In the rows, 128 means zero.
Rotation paths and how fast each direction turns (deg/step)
Each turn is a multiple of 5 degrees from 10 to 175, or 0.
Each row of a path follows its step; steps can be skipped.
Rotation 1:
step 0: [130 123 128 129 135 127 124 122 125 127 132 126 143 127 120 119 124 129
 130 129 119 125 125 127 125 130 126 135 138 118 125 135 122 127 126 134
 127 119 126 117 127 135 129 134 135 117 125 132 117 135 129 132 129 133
 130 126 133 119 135 133 127 119 129 123 140 130 126 122]
step 3: [131 123 136 126 129 135 127 125 121 135 131 128 121 128 130 123 126 133
 128 131 122 127 124 125 130 135 129 135 134 131 119 128 129 120 125 133
 125 114 136 125 135 139 124 133 131 126 123 129 132 147 118 121 126 132
 126 132 138 123 133 129 123 122 129 123 133 132 133 124]
step 5: [128 124 128 118 134 131 131 127 128 134 135 132 138 122 124 134 116 130
 125 142 123 123 125 132 114 134 135 121 133 131 133 130 135 127 126 132
 124 124 127 125 135 127 130 129 129 125 120 122 128 127 126 119 127 129
 140 131 128 125 120 122 128 117 126 117 136 121 130 124]
step 6: [123 126 121 117 137 136 132 131 129 130 133 127 128 134 126 116 127 131
 130 132 135 129 134 127 125 136 128 133 131 130 122 128 135 132 123 116
 122 119 132 125 131 130 130 129 128 129 123 119 133 137 129 122 128 140
 127 133 136 125 134 138 121 125 122 133 117 124 135 120]
step 11: [121 127 124 126 128 126 125 125 127 114 133 136 133 132 125 121 122 124
 126 136 124 115 129 116 123 132 127 129 126 119 124 130 128 124 132 129
 127 126 136 128 133 126 124 131 131 121 122 129 126 140 132 130 119 139
 125 124 139 121 138 128 133 116 135 133 129 128 133 126]
step 29: [134 129 122 137 133 118 124 129 133 128 128 127 134 127 126 117 130 127
 118 120 117 134 122 129 127 137 125 128 131 124 132 126 127 133 118 125
 129 124 135 132 125 128 130 126 127 131 133 128 130 139 132 126 127 127
 126 140 121 126 136 126 144 116 124 127 128 121 133 124]
step 30: [131 124 130 124 129 125 131 129 140 124 132 130 129 129 124 140 118 119
 134 134 119 122 124 127 126 134 129 132 137 121 135 124 126 133 122 135
 134 131 131 121 129 126 131 119 126 129 119 122 119 136 133 132 120 123
 127 127 130 123 138 141 129 119 131 122 128 123 122 127]
step 35: [132 126 130 124 127 123 122 132 124 132 126 130 133 134 132 127 134 126
 127 131 128 123 128 136 126 140 128 131 145 133 133 125 131 128 124 133
 136 129 134 126 135 118 131 133 129 115 123 114 129 137 122 119 130 134
 125 128 124 125 127 137 128 131 120 115 133 128 130 125]
step 36: [126 128 129 128 137 130 125 132 119 134 137 129 133 135 123 125 117 122
 127 126 122 127 130 120 123 125 125 133 126 121 122 144 136 132 123 136
 134 118 132 130 136 136 126 126 128 121 125 127 125 134 136 129 130 133
 130 132 130 118 119 134 127 126 120 123 125 131 136 120]
[127 130 126 129 129 128 129 126 129 128 127 129 128 125 131 126 128 128
 127 127 128 128 127 129 129 129 130 130 127 127 129 126 128 129 128 130
 129 129 127 128 128 127 129 129 127 126 131 126 129 127 127 127 127 126
 126 129 126 129 129 128 130 129 126 127 127 127 128 127]	130
[127 126 128 130 129 128 128 128 128 127 129 127 126 128 127 126 129 129
 129 130 128 128 130 126 127 127 131 125 128 128 128 129 128 129 127 127
 128 129 127 128 131 128 127 132 129 127 127 129 127 129 128 127 125 127
 128 128 127 130 128 127 126 129 128 128 126 126 126 127]	10
[128 128 126 129 128 129 127 129 128 126 128 131 127 131 126 125 129 127
 128 127 131 127 130 129 127 128 129 128 127 128 128 128 126 127 130 130
 130 127 127 128 129 126 126 127 126 130 127 128 128 125 128 128 127 128
 127 130 130 128 125 129 129 127 128 127 129 128 128 126]	25
[129 129 128 128 127 124 129 127 131 126 128 129 129 129 127 130 129 128
 129 129 127 127 129 128 127 130 128 128 128 130 129 128 127 127 128 127
 130 127 129 129 128 129 128 128 130 125 128 128 130 126 129 129 128 126
 127 129 127 127 127 126 125 128 128 126 129 126 129 127]	130
[129 126 128 130 130 129 128 126 129 129 128 128 130 128 127 127 128 129
 129 130 127 128 127 128 129 126 126 130 127 129 130 127 127 128 128 128
 127 130 128 127 127 128 128 130 126 128 126 127 128 127 131 131 129 129
 127 127 130 129 127 130 127 128 126 127 125 127 129 126]	60
Rotation 2:
step 5: [123 129 134 133 122 136 135 132 126 132 125 139 127 122 131 126 126 134
 121 124 123 127 130 128 118 127 123 128 134 130 123 131 123 131 129 130
 133 142 130 112 130 135 132 142 129 127 134 126 116 127 127 122 135 119
 130 124 133 129 121 128 131 127 132 131 127 126 135 135]
step 6: [133 126 126 124 140 121 129 129 126 126 126 124 127 136 128 119 130 138
 129 129 131 125 128 135 124 123 113 125 126 115 132 130 127 127 135 123
 127 127 120 128 116 133 132 136 119 124 133 124 127 133 138 138 123 134
 127 139 127 126 132 126 130 130 133 130 132 122 120 131]
step 12: [123 126 123 134 138 132 128 133 127 125 125 131 131 128 128 126 115 129
 128 131 119 136 132 127 137 132 122 132 136 123 129 126 128 136 136 128
 132 131 123 127 135 138 120 118 134 130 123 117 127 135 127 141 129 135
 133 123 128 131 132 122 125 120 136 123 125 126 122 129]
step 14: [135 120 136 134 139 115 128 139 130 132 129 137 131 123 127 129 133 136
 133 120 131 126 132 126 121 130 120 133 136 131 127 123 124 122 128 137
 127 136 136 122 129 131 130 128 120 136 131 126 128 128 121 122 132 131
 131 129 138 123 133 126 127 129 123 121 126 133 118 127]
step 15: [126 132 130 123 129 124 134 129 119 116 116 128 120 125 134 130 122 129
 134 131 124 137 136 122 130 128 117 125 133 131 128 127 134 129 133 123
 117 127 131 126 117 131 125 125 128 128 125 128 126 132 132 139 122 133
 134 122 117 135 128 129 126 129 138 119 124 127 129 129]
step 17: [126 117 130 137 130 122 129 132 124 121 128 132 125 131 126 127 125 130
 129 134 130 125 128 123 125 129 119 118 141 133 134 112 127 120 134 117
 136 134 131 123 130 125 127 133 122 129 127 121 126 126 124 121 136 131
 124 134 142 126 122 137 125 135 131 129 126 131 127 129]
step 24: [136 128 132 131 128 133 132 136 123 131 120 123 139 129 129 121 124 126
 124 137 139 135 134 129 128 124 119 140 125 122 135 128 133 131 129 128
 127 135 130 121 126 140 128 129 127 126 126 120 125 126 133 139 126 125
 129 127 127 137 121 140 132 132 132 134 133 124 129 122]
step 32: [128 121 139 125 131 125 125 137 121 121 122 134 133 126 127 133 126 142
 127 127 124 127 128 122 133 126 127 133 128 135 132 125 119 119 132 125
 123 127 123 129 116 131 133 133 131 132 136 125 126 127 128 127 141 123
 129 124 135 126 118 138 119 130 131 126 135 134 130 134]
step 37: [131 120 129 126 124 126 136 125 133 126 122 129 123 122 134 127 116 132
 131 127 116 137 135 136 128 128 121 139 128 117 126 126 121 127 127 122
 128 132 127 121 124 137 126 126 133 123 118 131 122 127 126 133 132 130
 126 131 132 124 127 116 136 126 124 121 137 128 135 128]
[129 127 129 127 129 129 130 126 127 130 127 128 129 129 129 129 127 127
 129 131 128 129 129 126 131 127 129 129 126 127 130 129 127 128 129 127
 126 128 127 127 126 129 125 126 128 128 126 128 130 129 127 126 130 128
 128 130 126 127 126 128 128 126 129 127 128 128 128 127]	85
[129 127 129 128 127 128 127 131 129 129 130 131 129 129 128 128 127 130
 126 127 126 127 128 128 128 129 131 129 130 127 128 127 126 129 129 128
 127 131 129 128 128 128 128 128 131 129 129 129 129 130 129 129 130 130
 126 127 129 128 129 128 128 125 128 126 129 130 128 129]	160
[127 128 128 130 128 127 128 130 128 129 128 126 130 125 126 129 127 126
 132 129 128 127 127 127 126 128 129 129 126 126 128 128 129 130 129 127
 128 128 129 129 129 130 127 128 129 129 127 127 127 127 128 131 127 127
 126 127 128 128 128 126 129 125 126 128 131 128 128 125]	25
[125 127 129 127 128 130 131 129 127 129 126 129 126 128 128 126 129 131
 129 128 125 126 127 128 128 126 130 126 127 130 128 126 129 129 128 128
 129 128 129 128 127 129 127 128 130 128 126 130 128 129 128 128 124 127
 127 128 128 127 127 127 127 128 129 130 127 129 129 128]	145
[127 128 127 125 128 130 129 127 127 128 129 128 129 127 128 130 127 126
 128 127 127 126 130 128 127 129 128 130 130 127 125 130 128 126 127 127
 128 130 125 127 129 127 128 128 128 127 127 129 127 129 127 129 126 128
 129 127 129 128 128 125 128 127 132 128 127 129 129 128]	100
[128 130 127 129 128 127 127 127 127 127 128 127 127 126 128 126 130 129
 129 126 126 130 128 128 128 127 128 128 127 124 130 128 127 129 131 127
 125 128 124 127 130 128 127 126 130 127 128 130 129 129 129 129 127 128
 129 128 128 128 128 128 127 130 128 128 128 126 129 130]	115
[128 127 129 127 128 125 126 128 129 130 129 128 124 128 129 129 126 127
 128 129 129 129 128 129 129 130 126 127 127 127 128 126 127 127 128 130
 126 127 129 128 128 128 128 128 128 128 128 132 128 129 126 129 126 126
 129 128 126 126 130 127 129 128 129 127 128 129 128 125]	95
Rotation 3:
step 6: [139 130 133 132 128 120 131 129 121 124 131 131 121 132 124 129 125 123
 114 118 126 134 129 137 124 127 125 130 126 120 134 129 126 134 126 133
 119 138 133 132 129 121 125 118 138 128 126 128 125 136 131 132 122 139
 127 126 130 135 126 130 127 121 128 135 121 122 119 123]
step 8: [134 126 128 121 117 116 125 134 127 123 129 133 126 135 127 125 125 125
 118 134 128 128 116 129 134 140 126 120 127 125 126 126 131 129 138 114
 125 135 128 133 134 134 130 130 123 129 124 131 125 131 123 135 119 130
 126 121 132 132 129 123 131 127 124 130 132 128 115 136]
step 12: [137 132 119 139 131 132 133 125 125 130 128 132 118 123 120 110 131 138
 124 128 131 131 127 132 115 134 120 131 122 136 129 129 120 128 129 133
 129 130 132 124 127 127 133 126 130 123 132 138 129 128 142 123 129 129
 131 130 132 124 128 122 131 127 134 129 131 130 132 129]
step 21: [128 129 136 127 141 119 126 119 135 133 139 130 116 129 123 133 131 131
 119 125 136 133 133 130 120 127 125 129 138 119 132 128 133 123 129 131
 129 128 121 129 131 124 129 117 125 124 136 136 130 126 134 139 133 127
 121 130 133 130 128 124 130 127 118 131 130 127 124 135]
step 22: [129 130 136 132 130 134 140 132 133 130 122 135 125 124 122 126 126 124
 125 124 127 126 131 126 127 135 130 135 122 136 136 125 120 129 122 132
 122 125 132 129 116 126 130 126 122 126 125 124 123 122 133 117 126 136
 132 133 142 126 135 129 133 128 129 124 118 138 119 130]
step 28: [133 130 123 124 115 137 132 126 132 126 141 130 132 126 129 126 122 130
 120 123 126 133 127 132 131 132 125 125 124 124 129 119 133 117 134 129
 127 129 129 136 123 129 137 128 135 122 113 129 129 125 134 123 132 137
 125 130 140 124 124 135 122 127 130 128 130 131 137 133]
step 31: [129 134 137 127 128 126 124 125 123 113 125 131 119 137 125 134 132 136
 132 132 128 130 128 134 129 133 128 132 134 136 123 119 127 131 125 118
 120 125 131 134 131 126 127 118 120 131 135 133 127 122 140 128 134 127
 124 125 133 125 121 134 130 134 121 138 131 131 126 134]
step 32: [132 126 132 134 140 131 126 129 128 133 122 131 123 121 125 123 136 122
 128 119 128 119 126 122 124 132 131 133 129 138 138 135 127 125 132 131
 139 117 126 131 134 126 138 128 123 137 119 120 126 118 123 133 128 132
 130 124 132 125 133 119 131 126 121 131 129 124 127 134]
step 37: [126 130 131 131 131 125 135 125 136 134 124 137 134 138 127 123 133 127
 128 122 130 131 129 129 117 132 141 129 136 126 124 127 124 127 129 129
 130 119 127 128 129 133 135 120 127 131 119 119 135 131 136 121 120 132
 125 128 131 129 123 127 121 134 123 130 129 146 122 125]
[128 127 126 130 130 127 128 127 128 128 127 129 129 129 130 127 129 126
 130 127 129 128 128 131 128 127 128 129 129 130 126 128 127 128 129 127
 127 127 127 129 127 128 128 128 126 125 127 126 129 127 126 129 131 129
 126 128 126 126 128 127 130 128 129 129 126 129 131 129]	20
[127 127 127 127 127 128 127 127 130 130 129 128 127 126 125 125 128 129
 128 129 129 127 129 127 126 128 129 126 129 127 124 129 131 127 129 126
 128 127 128 126 128 128 128 125 131 128 128 129 129 127 128 126 130 128
 126 129 130 127 128 128 127 128 128 129 128 127 130 130]	155
[129 128 129 126 128 127 130 127 128 128 128 128 127 126 128 125 126 127
 128 127 127 128 130 128 128 130 132 131 128 127 128 127 127 128 126 129
 128 128 128 128 129 126 129 129 129 126 129 130 127 131 129 129 130 127
 128 127 128 128 125 132 129 129 127 127 128 130 129 128]	120
[130 128 128 128 128 128 130 129 126 129 126 127 128 128 127 129 128 129
 128 128 129 129 129 128 129 128 128 129 128 127 132 126 128 128 129 124
 130 129 126 127 128 127 130 128 129 128 130 128 129 124 129 128 130 125
 128 130 128 128 127 128 128 126 127 128 127 129 127 131]	35
[129 128 129 126 129 129 126 130 126 128 126 127 129 130 127 128 125 128
 127 130 129 128 128 127 129 128 129 128 128 128 126 125 127 131 129 130
 125 130 129 129 127 128 129 126 128 128 128 126 131 129 128 129 128 129
 128 130 131 129 126 127 128 128 129 128 128 128 128 130]	160
